In the data rows, zero lies at 4.5, halfway between 4 and 5.
Here are some points, each followed by its number:
[4 4 4 5 5 5 5 5 4 6 5 5 4 7 4 5 5 5 5 5 6 5 6 6 6 5 7 6 7 6 6 6 6 5 6 6 7 5 6 7 6 6 6 6 7 6 5 6 6 6 6 7 7 6 6 6 6 5 5 3 4 6 5 5] 0
[2 3 5 3 3 1 2 2 2 2 3 2 3 3 3 3 3 3 1 3 3 2 4 3 3 1 3 3 3 1 2 3 3 2 2 3 2 2 3 4 4 3 5 4 4 5 4 5 6 5 6 5 5 5 6 6 6 6 5 5 6 5 6 6] 1
[5 6 6 6 6 6 6 5 6 5 5 5 4 6 5 5 5 4 6 5 5 6 5 6 5 6 6 4 6 6 4 6 6 4 6 5 6 6 5 6 6 6 6 6 6 6 6 6 7 6 6 7 7 7 6 6 7 7 5 5 6 6 6 6] 2
[6 5 7 7 6 6 5 7 6 7 5 5 5 5 5 6 4 4 4 4 4 5 5 3 6 4 5 6 5 6 5 5 4 6 5 6 6 6 5 6 8 6 8 6 6 6 8 6 6 7 6 6 7 7 6 7 6 6 6 6 6 6 5 6] 3
[5 5 5 5 5 4 5 5 4 3 4 4 3 4 3 3 4 3 4 5 3 4 3 4 2 3 4 4 4 4 4 5 5 3 4 3 6 4 6 5 6 6 5 7 6 6 6 6 7 8 8 6 8 7 8 8 6 7 6 6 7 7 7 5] 4
[5 3 4 5 5 5 4 4 4 3 5 4 5 5 4 4 4 4 5 5 5 7 4 6 5 5 6 4 5 5 5 5 4 5 6 4 4 6 5 3 5 5 6 4 5 4 6 5 5 4 4 7 5 6 4 5 5 5 6 6 6 7 5 6] 5
[3 4 5 5 6 4 5 5 4 5 5 5 5 4 4 6 6 5 6 6 6 5 7 5 6 5 5 5 5 6 5 5 6 6 6 5 5 5 6 5 5 3 4 4 4 4 3 4 4 2 4 3 3 3 4 3 3 4 2 3 3 3 5 3] 6
[5 5 5 6 6 5 6 3 5 3 6 5 4 5 5 5 4 5 4 5 4 4 4 6 4 3 4 4 5 5 5 5 4 6 5 4 6 5 4 5 5 7 5 6 6 5 5 5 6 5 6 5 5 6 5 6 4 4 5 6 5 6 6 5] 7
[5 3 4 5 4 2 3 3 4 3 3 5 4 5 5 4 4 4 3 4 5 3 5 3 3 4 3 3 4 4 4 4 3 5 3 5 4 4 4 4 4 5 6 5 7 6 5 5 6 8 8 6 8 8 8 8 8 8 8 8 8 7 7 7] 8
[4 5 4 5 4 4 5 4 5 3 4 4 3 2 4 2 4 3 3 3 4 3 4 5 3 3 2 3 3 2 4 3 4 4 4 3 4 5 4 4 6 5 4 5 5 6 5 5 7 6 7 6 7 7 6 6 6 5 5 6 5 5 5 6] 9
[4 5 4 4 5 4 4 4 4 6 4 5 3 4 3 5 4 3 2 4 4 3 3 3 3 1 3 2 3 3 3 2 3 4 3 3 4 4 3 5 6 6 5 4 6 5 6 7 5 4 5 4 3 5 4 4 2 3 1 2 2 3 2 1] 10
[5 5 5 5 5 5 6 5 5 5 5 5 5 4 5 5 5 5 5 4 6 5 5 5 4 6 5 7 5 4 6 5 7 5 5 5 6 5 6 6 7 5 5 6 5 4 4 6 4 5 6 6 5 5 5 5 4 5 6 6 6 5 6 6] 11
[5 5 6 5 4 5 5 5 5 5 5 6 4 5 6 5 6 6 7 5 5 5 6 5 5 5 5 5 4 5 5 7 5 6 4 6 7 6 7 7 7 8 7 8 7 6 7 8 7 7 6 6 7 5 5 7 6 5 5 6 5 4 5 5] 12
[5 3 3 3 4 3 3 3 4 3 4 3 3 2 3 3 3 4 3 1 2 4 2 1 2 3 2 4 4 3 3 3 3 3 3 3 3 2 4 3 3 2 3 3 1 2 2 2 2 3 3 2 1 1 2 1 0 1 1 2 1 2 1 1] 13
[5 5 4 6 5 6 7 7 5 6 7 8 8 8 7 8 9 9 8 8 8 7 7 7 9 8 7 7 7 6 6 7 6 6 7 5 6 5 6 4 4 5 4 5 5 5 3 4 3 4 5 5 3 3 4 3 3 2 4 3 3 3 3 3] 14
[1 3 2 4 3 2 1 3 1 3 1 2 3 1 2 3 1 2 2 1 3 2 1 2 3 2 2 2 2 2 1 2 1 2 0 2 1 1 2 2 2 1 2 2 1 1 1 2 2 2 2 2 3 2 3 3 4 3 4 3 3 3 5 4] 15
[6 6 7 6 6 6 6 6 6 7 6 8 7 5 7 7 7 6 8 9 5 6 6 7 6 6 7 6 7 8 6 7 7 7 7 6 7 7 8 6 8 7 8 7 7 6 7 6 6 5 6 6 6 7 6 5 4 6 5 4 4 6 4 6] 16
[3 2 3 3 3 3 2 2 3 3 2 0 2 3 4 2 2 2 2 2 1 2 1 3 3 3 2 2 2 1 2 1 2 3 1 1 3 2 2 1 3 4 3 3 4 5 6 4 5 6 6 6 7 7 8 8 6 7 6 7 7 6 5 5] 17
[4 6 5 6 6 6 5 5 6 5 6 5 6 5 5 6 5 5 5 5 5 7 5 4 6 4 5 5 5 5 4 4 5 6 5 6 5 5 4 6 5 5 6 6 5 5 6 5 6 5 4 4 6 5 4 5 5 5 6 4 5 4 6 4] 18
[6 5 5 6 6 6 5 6 6 6 5 6 5 6 6 6 7 6 5 4 5 6 6 6 6 6 6 6 6 6 6 6 6 5 6 5 6 7 6 6 5 6 5 5 5 5 5 5 4 4 4 5 4 4 4 4 4 3 5 4 4 4 4 5] 19
[3 2 2 2 3 4 3 3 5 5 4 6 6 7 8 7 7 7 7 7 7 7 7 6 6 6 7 7 4 5 5 5 5 4 4 4 4 5 4 2 4 3 4 3 3 3 3 1 5 4 5 5 3 5 5 4 5 5 6 5 3 4 3 4] 20
[2 2 3 1 2 2 2 2 2 2 2 1 2 2 2 2 1 1 3 2 2 1 1 1 0 0 2 1 1 3 2 3 2 2 1 2 2 1 2 4 3 2 5 3 4 4 4 3 4 5 4 6 6 6 6 6 5 5 4 5 6 4 5 5] 21
[2 2 4 3 1 5 3 2 2 2 3 2 3 2 3 3 2 2 4 3 3 3 3 2 3 3 2 4 3 3 2 3 5 2 2 4 3 3 3 3 3 1 3 4 3 4 3 3 4 4 4 4 5 5 5 5 5 5 6 5 5 6 6 5] 22
[5 5 5 5 4 5 4 5 5 6 5 5 6 6 6 5 4 6 6 3 5 6 6 5 5 6 4 5 5 5 6 5 5 5 6 5 5 4 4 4 5 5 5 5 6 4 6 6 6 6 6 6 5 5 5 6 7 5 5 6 5 7 5 7] 23
[5 5 4 4 5 5 5 5 6 5 5 6 4 5 4 4 5 5 4 6 4 7 6 5 6 6 7 5 6 6 7 6 6 6 6 6 4 7 5 5 4 4 5 4 3 4 3 3 3 3 2 2 2 4 3 2 2 4 3 5 4 4 3 4] 24
[6 6 5 7 5 6 6 5 6 5 7 5 4 5 6 5 6 7 5 6 5 5 6 5 5 6 5 4 6 4 6 5 6 7 6 6 6 6 6 6 5 6 6 4 6 7 6 7 6 6 6 4 6 6 6 7 5 5 5 6 5 6 6 5] 25
[5 4 3 4 4 3 4 4 4 3 4 4 5 4 5 3 5 4 4 5 3 4 4 3 3 5 5 3 4 4 3 4 4 5 4 5 4 4 4 4 5 4 4 6 6 5 5 6 6 4 6 7 7 6 6 5 6 7 8 7 7 7 7 5] 26
[6 6 5 6 7 5 6 5 6 7 5 6 5 6 6 7 5 7 6 6 6 7 7 8 6 6 5 6 5 7 7 8 6 5 7 7 6 6 5 4 6 5 4 5 4 4 5 5 4 4 3 4 5 4 4 5 3 2 4 5 6 3 6 4] 27
[3 4 3 4 5 5 6 5 4 4 4 5 5 4 5 3 4 5 5 4 5 5 5 5 6 4 6 5 4 5 4 4 5 4 5 7 5 6 4 6 5 5 5 4 6 5 7 5 7 6 6 6 5 6 5 6 5 5 4 6 4 5 4 5] 28
[6 6 6 5 5 5 5 7 4 6 6 6 5 5 6 6 6 7 7 6 6 5 6 6 7 6 7 7 7 6 6 5 7 5 5 5 5 5 3 5 4 4 3 4 2 3 3 3 2 2 2 1 1 1 2 1 2 3 1 1 3 1 1 2] 29
[7 6 6 7 7 6 6 7 5 5 6 6 7 6 5 5 6 6 6 6 5 6 7 6 6 5 6 6 7 6 7 5 6 6 8 6 6 6 6 6 5 6 6 6 7 6 7 7 7 6 6 6 6 6 5 4 7 6 6 5 5 4 5 6] 30
[4 5 4 4 6 5 5 6 5 6 7 6 7 8 8 8 8 7 8 7 8 7 6 7 7 7 7 7 6 5 6 6 6 4 6 5 3 5 5 3 5 3 3 2 2 3 2 3 3 3 2 2 1 2 2 1 2 0 3 2 1 2 2 2] 31
[4 5 5 6 6 7 6 6 8 6 7 8 8 7 7 7 8 8 7 7 7 8 7 7 8 8 6 6 6 7 6 7 6 7 5 7 5 4 4 5 6 4 4 4 4 4 5 3 4 2 4 3 3 3 4 3 4 4 4 3 4 3 3 4] 32
[6 5 6 3 3 5 6 4 5 5 6 5 3 4 6 7 6 6 6 5 5 5 5 7 6 7 6 6 6 6 6 6 7 4 5 6 5 5 5 4 4 5 5 4 4 4 3 5 1 5 3 3 3 3 4 3 4 2 4 4 4 4 3 4] 33
[4 3 3 4 4 4 3 4 4 4 2 3 1 2 3 4 3 3 3 2 3 3 3 3 4 4 3 3 4 3 3 3 4 4 4 4 3 3 4 4 4 4 3 4 5 6 4 3 6 4 5 5 4 5 5 5 6 7 5 6 8 6 6 7] 34
[2 1 1 1 1 2 2 2 2 0 0 2 2 2 1 0 1 1 2 2 2 1 0 1 0 0 0 1 1 1 0 1 1 0 2 0 1 2 1 2 1 1 1 1 2 4 2 3 4 3 4 4 4 4 5 4 4 4 5 6 4 3 4 4] 35
[5 5 5 5 4 4 4 4 5 5 4 4 4 5 5 5 6 5 5 5 4 4 4 4 6 4 4 6 5 4 4 6 5 4 5 4 6 5 5 5 6 6 5 5 5 4 6 5 3 5 5 4 6 5 6 6 6 5 5 5 5 5 6 5] 36
Which two points above are nearest to each new point by angle, seen from the average point of the numbered points? Their numbers follow each, nearest first.
[5 5 5 5 5 4 4 5 4 5 5 5 6 5 6 5 5 6 5 5 5 6 5 5 7 6 6 6 6 5 6 6 6 6 5 5 4 6 6 4 4 5 4 5 4 5 3 3 4 4 3 3 4 5 4 4 4 5 4 5 3 5 5 5] 24 14
[5 5 5 6 4 4 4 5 5 4 4 4 5 4 4 3 4 4 3 4 3 4 4 4 5 4 4 4 3 4 4 4 4 5 4 5 5 4 5 4 5 3 4 5 5 5 4 4 4 5 4 4 5 5 5 5 5 6 5 5 6 6 5 5] 34 17
[5 3 5 4 4 4 5 5 4 5 5 4 4 5 4 3 4 4 4 3 3 4 2 4 3 3 3 4 2 4 5 4 2 5 5 5 4 5 6 5 4 4 6 6 6 7 6 7 5 7 5 6 6 6 5 6 6 5 5 6 6 5 5 5] 4 9
[1 2 1 1 1 1 0 2 2 1 1 0 1 1 2 1 2 2 1 1 0 1 1 0 1 1 1 1 2 1 0 2 2 1 1 2 2 2 2 2 3 2 3 1 2 4 4 4 3 4 4 5 2 3 4 4 4 4 3 4 3 3 4 4] 35 21
[8 6 5 6 5 5 6 6 6 6 6 3 6 5 6 5 5 4 5 5 5 4 5 5 4 4 5 5 5 6 5 4 5 5 5 7 5 5 6 6 5 5 5 6 6 4 6 5 6 6 6 5 3 5 5 4 6 6 5 5 5 5 6 7] 30 3
[5 5 4 4 4 5 6 5 6 5 6 6 7 6 5 7 5 5 7 5 7 7 7 7 6 7 6 6 7 6 6 7 7 7 6 5 6 6 7 5 4 6 6 5 5 7 5 5 6 7 7 6 7 6 6 5 4 5 5 4 5 5 4 2] 16 0
[7 6 6 5 6 5 5 5 5 5 4 5 3 5 5 5 5 5 5 5 5 5 6 6 4 5 6 5 5 6 6 5 5 5 5 5 6 6 6 5 6 5 5 5 5 5 5 5 5 6 4 4 6 6 6 5 5 6 5 5 6 5 6 6] 2 30
[6 7 7 5 6 5 7 5 6 6 6 5 6 7 6 6 5 5 5 4 6 5 4 6 5 5 6 5 6 6 7 5 4 6 8 7 6 5 5 6 5 7 6 7 5 7 5 5 7 6 4 6 6 5 5 6 5 6 5 4 5 5 5 5] 30 2
[6 5 4 4 4 6 5 3 5 4 3 6 5 3 3 5 3 4 4 4 5 4 5 6 4 3 4 4 4 5 4 4 5 4 4 5 6 5 5 6 4 5 6 6 6 6 5 6 4 6 5 6 5 5 5 6 6 4 5 5 6 6 7 7] 4 8
[6 4 4 4 5 6 5 5 5 6 5 4 5 5 5 6 5 4 5 4 5 4 4 4 4 5 4 3 4 3 4 3 3 4 5 4 4 4 3 5 4 5 4 5 5 4 5 6 6 5 7 5 6 6 7 6 7 5 5 5 5 7 6 5] 8 26
[5 5 6 3 6 5 4 5 6 4 5 4 4 5 4 5 4 5 6 5 6 6 5 4 6 6 7 6 6 6 6 5 5 6 6 6 5 5 5 7 5 5 6 4 6 6 5 5 4 5 4 5 6 5 5 5 4 6 5 4 5 6 4 5] 0 16
[3 2 3 4 2 3 2 2 3 2 2 1 1 2 2 2 3 2 0 3 2 3 1 1 2 2 2 2 3 1 2 1 2 2 3 3 2 3 4 2 2 3 3 4 4 3 4 3 4 4 4 4 4 3 6 4 4 5 5 4 4 3 5 4] 35 15
[6 5 5 5 5 5 5 5 6 4 3 6 4 3 2 4 4 4 4 3 4 4 5 4 4 3 4 4 5 5 5 6 3 5 5 5 5 5 5 6 5 5 6 7 5 6 7 4 6 5 5 6 4 5 4 6 5 5 6 5 5 6 6 7] 3 4
[5 7 6 6 7 6 6 6 5 6 7 7 6 7 5 6 7 6 7 8 7 7 6 6 8 7 7 7 7 6 6 7 7 6 6 5 7 7 7 7 7 6 6 6 6 5 6 6 6 6 5 6 6 4 5 4 6 5 5 5 5 6 5 6] 16 30
[5 5 7 5 6 6 4 5 4 4 5 5 5 5 5 4 4 5 5 5 4 3 4 4 5 5 5 6 6 4 5 4 6 6 6 6 6 5 6 6 6 5 5 7 4 5 7 4 5 4 3 6 4 6 5 6 6 4 4 7 6 6 5 6] 3 30
[6 7 6 6 6 6 6 5 7 6 5 6 6 6 6 4 5 6 5 5 4 5 6 4 5 6 5 6 5 6 6 5 7 6 6 5 5 7 6 6 5 6 5 6 6 5 6 5 5 5 6 4 5 5 6 5 6 6 6 4 5 6 6 7] 30 16
